One turn moves every row onto another: examples first, then more rows asked
puz: [-46   4   7   8  16 -18   6  16   0  34  -5   7]
mumid: [-34  -5  26   4  25 -22  -3   6   8  23 -11   9]
vizu: [-36   2  21 -12  20  25 -36  -2  -7   1  11   8]
Doga: [-40   1 -28 -12   0   2   2   7  17   4 -15  12]
mogim: [-27  12  -6 -26  14  32 -17   4 -16  20 -11   7]
bes: [-45  -4   6  13  15 -10   2  21  -9  34   0   3]
pugut: [-45  -2  14  -8  17   6 -34   0  -6 -22  10   8]
batim: [-44  -8  -8  -6   6 -10 -11   1  23 -19  -7  12]
naf: [-30  14   7 -25  26 -10 -34   7   2 -18 -10   6]
bam: [-49  -4  -6  -3   5  -8 -27   6  16 -23  -3  13]
limu: [-41   0 -26  -9  -1   0 -14  10  21  -4 -21  16]
gamun: [-42 -11 -21   3  -6   6 -10  16   4 -13 -13  24]
mokot: [-40  -2  16   5  19 -23   8  10   4  23  -9   7]
Fuve: [-34 -12  16  -5  14  16 -19   4 -15 -23   1  15]
lud: [-31  -3 -23  -5  -5  22 -11  19   0   9 -21  25]
ruvo: [-36   7  14 -18  21  27 -28   0 -21   1   6   5]
gab: [-39  23 -26 -21  11 -10 -16  19  -2  -3 -13   4]
ludi: [-41  -8  17  -8  16   3 -30  -4  11 -21   6  11]
Fezig: [-30  10 -26 -20   4  19  -8   8   5  18 -25  13]
vozav: [-34  -3  32   6  24 -13 -16  11   7  32  -8  12]
gofop: [-35 -12  22  12  19  -5 -23  19   4  36  -7  13]
neze: [-38  28 -22 -22  10   4 -27  21  -8  12 -10   8]
falol: [-44   6  12  10  16 -10  -7  19  -4  44  -3  11]
kab: [-38   2  23   9  20  -7 -18  16   2  42  -5  14]
dum: [-33  11   1 -17  13  36 -23   4 -14  24   2  10]
Feke: [-43 -14  -2   2   3   2 -13  10  -4 -27  -1  19]
Lav: [-31  26  -5 -24  18  13 -43  19  -8  13  -8   9]
gepal: [-28  19   9 -25  26   5 -44  12  -3  -1  -8   9]
sagi: [-21  -2  -5 -12   6  35 -17  12 -13  14 -17  23]
gata: [-35  12 -24 -16   3  26  -4   9  -1  26 -11  10]
laz: [-29 -18  19   4  24 -17   2   9   4  21 -15   4]
banog: [-35  16 -11 -23  17 -17 -19  11   4 -18 -13   4]
dozag: [-28 -18  25   7  24 -11 -14  12   9  26 -14   9]
Veb: [-38 -11   8   7  19 -17  11  15  -6  26  -7   0]
mani: [-23  -6  12 -14  16  34 -19   5 -21  -1  -7  16]
sab: [-43  -6  13  17  14  -3 -16  23  -5  40  -1   9]

neze turns into gab
mumid turns into vozav
And these:
pugut turns into ruvo
gofop turns into sab
dum turns into gata
Fuve turns into mani

One turn moves every row onto another: examples first, then more rows asked
sim: [ 14  14   4  17 -15 -30  15  -2  15 -17   6 -17   3  -5 -21 -13  26   0
  15]
nakav: [ 17  17  -5  13 -12  10  28  -1  31 -12 -29   6   2 -45   3 -13  26  -2
   1]
lilu: [  8  10 -11  10  -3  34  25  -2  23   5  15   1  33 -22 -18   6   8  -1
  22]
bolar: [ 38  43 -18  10 -11 -23  22  -8  26   6 -11  -4  11  -9   8 -12  23   5
  23]
pugu: [  8   4  -3  12  -3  28  22  -5  14  11   7   2  32 -16 -20  16  -7  -2
  18]
Pufaz: [ -1  40 -27  26 -11 -22  31  12  21   6   2 -20   1   6   3   7  22  -5
  11]
sabu: [ 13   7   2   4   1  31  23  -8  19   3  20   3  36 -23  -1   0  10   4
  20]
vapo: [ 14  10  11  17 -15 -34  13  -5   9 -14   2 -16   3  -1 -18  -8  18   0
  12]
gugep: [  5  39 -15  17  -6 -23  30   7  20   1  12 -18   5   2  24  -6  31   2
  11]
Roga: [ 16  29 -17  14 -19  24  29   4  22  10  23   0  -7  -7  32  16  21  -1
  25]
pizel: [ 39  36  -3   9  -9 -29  18 -14  17  11 -15  -3  12  -5  16  -5  11   6
  18]
duki: [ 11  28 -25  21 -23  23  30   8  21  15  14  -1 -11  -3  15  28  11  -6
  25]
zur: [ -5  12  24   9  -4 -17  12  -3   7  -4   5  20   1 -27   5   0   7  17
  -3]
folut: [ 36   6  -7  13 -16  22  18   6  14  -7  33  14  -4 -21  11  -7  16  -2
  -8]
rebis: [  0  31 -10  26  -9 -29  27   6   9  12  -5 -19   1  12   9  17   5  -4
   5]
liki: [  8  10 -11  15 -16  48  22   1  16   1 -12   1  12   5  20  -4  12  -1
  -3]
bova: [ 20  10  12  11  -9   4  23  -8  22  -8 -31   8   3 -42  17 -10  17   2
  -3]
zaka: [ 35  -2   6  16 -16  15  13   1   3   1  22  15  -4 -13  11   8  -4  -3
 -14]
zaz: [ 15   7   9  18 -12   2  23  -7  17  -2 -42   7   0 -36   2   4   4  -3
  -5]
zafa: [ 29   0 -11  24 -22  18  17   8   7   4  14  13  -9 -11 -13  18  -8 -10
 -12]
Poni: [ -5  23   3   8  -6  -8  18   4  21 -14  15  18   1 -35  -1 -15  30  17
   5]
bekod: [ 18  21  -1  14 -16  17  25  -2  12  15  18   2  -6  -2  41  23   8   1
  21]
dal: [ 12  20  -9  21 -21  17  26   1  11  20   9   0 -10   3  23  35  -2  -4
  20]
razag: [ 16  11  10  15 -14 -33  14  -5  12 -16   6 -16   4  -4 -15 -13  25   1
  13]
von: [  7   8 -11  16 -17  47  22   0  14   4 -15   1  12   7  17   0   8  -3
  -4]
vel: [-12  13   7  20 -12 -15  16   4   9   1  -8  17  -4 -21 -23  14  -3   8
  -2]
rusaf: [ 12  14  -8  20 -16   8  28   0  27  -6 -40   5  -2 -40 -10   1  13  -7
   0]
Zedi: [ 33  41 -25  16 -15 -23  24  -5  25  10 -20  -6   8  -5  -8   0  14  -1
  22]
rines: [ 13  12   4  19 -16 -32  15  -2  12 -14   2 -17   2  -2 -25  -8  21  -2
  14]
Rume: [-13  24 -14  18 -14  -6  21  12  23  -8   3  15  -4 -31 -29   0  20   8
   6]
legur: [ 12   1  10   7   2  26  20 -11  11   9  13   3  35 -18  -2  10  -5   2
  16]
zisu: [  8   8  -9  15 -16  46  22  -1  14   3 -13   1  13   6  20  -2   9  -2
  -4]
matid: [  6  31   2  18  -4 -30  24   1   8   8   5 -17   6   8  31   5  15   3
   5]
rufeg: [  7  10 -13  16 -17  48  22   1  16   2 -14   0  12   6  16  -2  11  -3
  -4]
Luda: [ 30   9 -25  21 -23  25  21  13  18  -5  25  11  -8 -18 -12   3  12  -9
  -6]
Kole: [ 35  35 -11  15 -13 -29  19 -11  16  15 -24  -3   9  -1   0   6   2   1
  18]

bekod turns into Roga
Zedi turns into Kole
And these:
gugep turns into Pufaz
zaka turns into folut
bova turns into nakav
vel turns into zur
zisu turns into liki
vapo turns into razag
pugu turns into legur

